One vector is turned by the same rotation once a tick. Each row is the vector after some number of ticks, and that number follows the row.
The counts run from 0 to 409.
[ 2.47 -1.34 -3.92  0.63 -1.31 -3.76  0.42  2.04 -0.27  0.30  1.19  2.35
 -2.10  4.78  0.92 -0.43 -0.17 -0.89  2.06 -1.78 -0.96  1.96 -2.03 -3.98
  0.35  1.81 -1.22  2.35  1.25  0.97  1.34  0.61 -2.18 -0.88 -2.15] => 330
[-0.82 -2.49 -1.82 -0.25  2.21 -1.10  0.32  0.77 -2.83  2.77  2.14 -4.71
 -0.80  3.56 -0.60 -0.34  0.64  0.39 -2.87  0.69 -0.19 -1.44 -3.20  1.71
 -0.05  0.35 -1.09 -3.04  1.42 -3.53 -0.55  0.20  2.38 -1.58 -2.18] => 40
[ 1.10  0.45 -1.09 -4.62  0.49 -0.32  2.15 -0.93 -3.29  1.14 -4.22 -2.03
 -3.64 -1.66  1.94  0.50 -0.59  0.93  0.04  1.07 -3.39 -1.32  0.87  1.99
  0.27 -2.02 -2.08  0.99 -0.78  1.72 -0.68 -1.31 -0.80 -2.77  1.71] => 293
[-1.45 -2.38  0.98  3.23  1.67 -0.86 -2.60  1.26  3.70 -2.26 -1.59  0.32
  3.35 -2.21 -0.28  0.45  1.78 -0.89 -3.05 -1.26  0.29  1.68 -0.93  1.69
 -1.23  3.23  0.06 -1.37  1.14 -5.23 -1.25 -0.46  1.65  2.16  0.29] => 17
[-0.91 -5.08  2.62  0.08  3.49  0.61  0.72  0.68 -4.03  1.93 -0.98 -1.88
 -2.69  0.90 -3.01  1.22  1.49 -0.62 -2.74  1.70 -1.24  0.13 -2.02 -1.27
  0.77 -0.98 -1.25 -2.32 -1.43  0.53 -2.19 -0.48 -1.77 -1.65  1.05] => 283
[-0.23  2.43 -3.02 -0.98  0.42 -1.58 -1.42 -2.04  0.52 -0.54 -4.11 -2.79
  3.74 -0.93 -0.97  2.50 -1.50 -2.57  1.67  0.40 -1.23 -0.49  2.85 -0.81
  0.34 -0.47  1.64 -1.66 -0.94  1.06  2.89  3.27 -2.43 -0.98  1.76] => 179
[ 1.40 -0.41 -1.16 -2.06 -0.08  1.14  0.98  0.73  0.63  3.40  2.19 -1.57
  2.72 -1.19  0.17  0.32 -0.53 -2.01 -1.09  3.41 -1.37 -1.06  1.62 -0.44
 -0.32  2.17 -1.13 -6.04  1.71 -2.52  2.38  3.00  0.92 -3.53  1.55] => 169
[ 1.84  2.41  1.16  0.45 -0.70 -2.13  0.43  1.04 -0.41 -2.60  1.18  0.73
 -0.42  2.17  3.73  0.15  0.20  1.60  2.35  0.43  0.80 -2.16 -4.00 -0.32
 -0.49  4.13 -0.64  1.72  2.03 -0.65  3.22  3.45  1.32  1.35 -3.46] => 341
[ 0.09  5.26 -0.36 -0.38 -0.90 -1.23 -2.76 -3.00  4.83 -3.31 -0.53 -0.18
  2.67 -1.63  3.74 -0.97 -0.08 -1.16  2.37 -0.23 -0.69  1.84  1.25 -0.96
 -0.13  1.24 -0.33 -0.47  0.40  0.19 -0.02  4.10  0.06  1.76  2.07] => 96
[-0.44 -0.58  0.31 -0.25  0.56  0.55  0.90  1.77  0.98  2.02 -1.77 -0.20
  1.13 -1.90  2.47  0.10  0.79  0.89 -1.62  0.83 -1.69 -2.32  0.31  6.11
 -1.17  2.63 -0.54 -2.23  2.42 -4.59  0.34  0.16  3.41  0.22  0.30] => 386
[-0.23 -3.12  4.81 -1.88  1.41  1.93 -2.47 -0.29 -0.29 -2.40  0.59  0.54
 -1.43 -2.08  0.05 -2.40  1.30  1.33 -3.73 -0.70  0.85  1.14 -1.85 -0.76
  0.29 -0.68 -2.83  0.11 -0.99 -1.61 -3.95 -3.12  1.89 -1.35  0.01] => 366
[-0.99 -1.96 -0.17 -1.82 -1.74 -2.16 -0.20  0.80 -1.77  1.23  0.83  2.82
 -4.08  0.18 -1.91 -0.63 -0.87 -0.59  2.36 -1.42  0.18  1.05  2.99  0.93
  3.20 -3.26  3.69 -0.74 -1.10  2.44 -0.41 -0.51 -3.82 -0.01 -0.10] => 68
[ 1.53 -1.85 -2.95  1.96 -1.06 -3.13  0.72  3.03 -0.02 -0.28  3.19  3.65
 -2.97  3.06 -0.06 -0.69  1.74 -1.42  0.94  0.36 -1.30  3.54 -1.67 -2.52
  0.86  2.66 -0.77  1.08  1.42  1.31  1.66  0.80 -2.18 -0.74 -1.50] => 326
[-0.54  1.37  2.36  3.84 -1.86  1.30  1.55  1.33  5.31  1.77 -2.37  1.83
  1.08 -1.18  2.84 -0.26 -0.58  1.99  2.18  0.73  1.30 -0.94  0.96 -2.01
  0.04 -1.39 -0.09  2.63 -0.60 -1.17 -4.52  0.38  1.63  3.48  0.96] => 226
[-0.24 -2.61  0.07 -3.86  2.10 -0.71  0.95 -0.15 -1.26  2.94 -2.13  1.47
 -2.45  0.04  2.29 -1.16 -1.47  0.81 -1.81 -1.81 -1.89 -2.65  1.46  5.02
 -1.88  2.89 -1.01  2.14  0.37 -3.62  1.54 -1.36  1.36  0.66  0.08] => 379
[-1.35 -2.79  4.85  1.68  1.63 -0.82 -2.36 -0.82  0.37 -1.90 -1.35  2.94
 -0.92  0.65 -0.40 -0.55 -0.67  1.92  1.18 -2.57  1.75 -1.38 -2.26 -0.94
 -1.14  1.26  2.92  2.65 -0.72 -1.63 -1.54  1.60 -0.33  4.32 -2.96] => 356
[ 0.24  3.49 -0.22 -2.63 -1.03 -0.99  2.84 -1.13 -1.12 -0.38  0.43 -1.37
 -2.30 -0.31  1.44 -1.54 -0.35  1.84  2.15  2.17 -0.74  0.47 -1.08 -0.53
  0.08 -0.68 -2.88  3.18  1.78  5.84  1.69 -0.18  1.96 -1.76  0.49] => 209
[-0.90  1.82  0.64  2.20  1.28  1.61 -2.01 -1.30  1.70 -0.41 -2.31 -2.78
  1.47 -0.64  0.62  1.06  0.21 -0.79  1.26  2.21 -1.81 -0.52  0.78 -0.96
 -0.42 -1.40  2.99 -3.99 -0.02  0.90 -0.29  6.19 -1.84  0.97  2.57] => 184
[ 0.88 -0.60 -3.00 -1.05  2.41  2.23 -5.17  0.89 -2.41 -3.91  1.24 -0.25
 -1.18  1.47  0.74 -2.15  1.39  0.65 -4.47 -1.88 -2.82  0.70 -0.07  0.48
 -3.11 -3.46 -0.83 -1.09  0.71 -0.43 -0.91 -0.44  1.77 -2.15 -0.74] => 31
[-0.83 -0.26 -3.09  2.47 -1.50 -1.77  2.12  1.76  1.35  0.82 -4.45  3.81
 -0.93 -0.76  0.38  1.59  1.07  0.22  3.41 -0.38 -1.59  1.21  2.16  2.26
  2.01 -0.21  3.26  1.97  0.02  0.55  0.10  0.56 -3.31  2.67  1.03] => 311
[-1.69  2.06  2.02 -0.48 -0.02  2.14 -0.75 -1.94  1.43 -0.29 -2.47 -3.03
  2.95 -1.75  1.39 -1.40 -2.13  2.05  0.93 -0.18  3.49 -4.12  1.69  2.23
 -0.67 -3.51 -0.61  0.55 -0.79 -3.06 -3.58 -0.72  3.29  1.30 -1.24] => 138
[ 0.84 -5.16  0.00  3.89 -2.25  1.86  1.52  3.40  3.00  1.45  2.01  5.29
  1.01 -0.52 -1.72 -0.29  0.80  0.04 -0.94 -0.19  1.22  0.41 -0.06 -3.05
 -1.23  1.85 -0.41  1.26  1.36 -0.82 -1.20 -1.11  2.06 -0.62 -0.26] => 238
[-0.95 -2.35  2.24  3.02  1.75  1.87 -1.13 -0.45 -1.20  0.05 -5.32 -1.39
  2.30  0.72 -1.51  2.96 -0.46  0.00 -0.92 -0.37  0.59 -3.59 -0.87 -1.21
 -3.48  0.08  2.75 -1.52 -1.20 -2.71 -0.47  3.23 -0.59  1.34 -0.69] => 268
[ 0.04 -0.15 -2.58 -1.42 -0.46 -3.08  1.89 -0.05 -0.21  3.27 -0.25 -1.57
  3.60  0.79 -2.87  2.65 -1.64 -3.39  1.35  1.50 -0.63 -0.21  1.84  0.60
 -0.37  3.17  2.17 -2.20  0.80 -1.22  5.41  3.29 -1.02 -2.07  1.40] => 174
[-0.15  1.47 -2.29 -1.75  0.19 -1.25 -1.08  1.15  0.34 -2.32 -3.56 -0.96
  2.73 -3.79  0.45  1.20  1.94 -0.12 -2.62  0.63 -0.90  0.37  1.65  6.27
  0.31  0.33 -0.05 -1.54  0.20 -2.68  1.56 -3.01  2.36 -1.28  0.72] => 388
[ 0.02 -1.23 -3.77 -2.07  1.25 -1.27 -1.03  1.23 -4.70 -1.32  1.68 -2.25
 -0.73  2.26 -1.78 -0.95  1.03 -0.14 -2.35  0.16 -0.92  0.50 -2.49  2.34
 -0.48 -1.20 -1.31 -0.74  1.24 -0.44  3.46 -2.41  2.03 -3.44 -2.00] => 38
[-1.75 -1.75 -0.24 -1.15 -1.33 -2.41 -1.27  0.34 -1.70 -0.69 -0.43  0.24
 -1.91 -1.90 -3.19  0.06  0.82 -1.11  2.28 -0.76  1.44  2.10  2.73  0.82
  5.04 -4.22  2.89 -2.44 -2.37  1.30 -2.39 -2.33 -2.97 -0.11 -0.05] => 65
[-0.72 -4.37 -1.36 -0.80 -0.87  2.07 -1.19  1.25  0.67  1.61  0.39 -0.01
  1.23 -1.86 -3.51 -1.65 -1.14 -1.78 -1.82 -1.26  1.32  0.13  3.54 -1.10
  1.07 -4.04  0.10 -2.21 -1.76 -2.18 -3.70 -3.95  0.13 -2.24  0.85] => 153
[ 3.79 -1.85 -2.33 -1.45 -1.52  1.13  0.42  0.69 -0.54  0.24  0.32  3.51
  0.55  1.02  1.13 -0.61 -1.27  0.35 -0.78 -1.39 -0.74 -3.54  0.61 -2.87
 -4.60  2.49 -1.14  1.80  1.21 -1.75  3.32  1.06  2.48 -2.71 -1.62] => 250
[-1.90  1.16  1.54  0.35  0.19 -1.12  0.63  1.79 -3.18  0.17 -0.11 -1.08
 -1.10 -1.32 -0.54  1.26  0.62  2.81  2.46  2.53  2.10 -2.36  0.34  5.55
  1.44 -1.49  4.76 -3.72  1.07 -0.91  1.44  0.66  0.54  1.70 -2.23] => 56
[-1.24  2.66 -0.09  1.62  0.65  0.94 -2.90 -0.76  0.64 -3.47 -1.74 -2.23
  1.93 -3.08 -1.09  0.36  1.05 -0.55  1.33  2.19 -1.21  1.41  0.92 -1.44
 -0.27 -3.02  2.14 -2.91  0.27  4.14  0.56  4.37 -1.59 -0.17  2.40] => 187
[-1.15 -4.32  0.22 -2.30  2.02 -0.88  2.48  0.90 -4.87  3.46 -1.84  0.02
 -5.00  1.65 -2.20  0.79 -0.64 -0.27 -0.86  0.19 -2.35 -1.50 -0.37  1.19
  0.03 -0.44  0.65  1.54 -1.18  2.00  1.41 -0.88 -2.17 -0.81  0.28] => 288
[-0.86  0.16  1.46  3.67 -3.49  0.50  2.87  0.85  3.31  0.54 -2.48  4.73
 -0.18 -2.37  1.83 -0.46 -0.08  2.54  3.39 -0.22  1.99 -1.15  1.59  0.36
 -0.83 -0.06  1.88  3.83  0.37  0.22 -1.30 -0.16  1.50  2.77  0.54] => 227
[ 0.72  3.17 -1.03 -1.71 -0.27 -1.74  2.84  1.19 -0.85  1.05 -4.24 -2.73
  0.09 -2.90  0.92  2.12  1.95 -0.01 -0.08  3.93 -1.77  1.05  1.16  2.67
  3.31  0.34 -1.47 -1.41  0.56  0.05 -1.35 -2.53  0.09 -1.21  1.05] => 301
[-0.69 -2.30  1.18 -1.09 -0.30  0.54 -0.17  0.44 -0.07  2.92  1.68  1.05
 -4.63  0.19  1.16 -1.51 -0.36 -0.56  1.25 -0.44  0.25  0.77  2.90 -0.84
  4.04 -2.74  1.37 -3.27 -2.26 -0.66 -5.13  1.89 -3.42  0.40  1.13] => 70
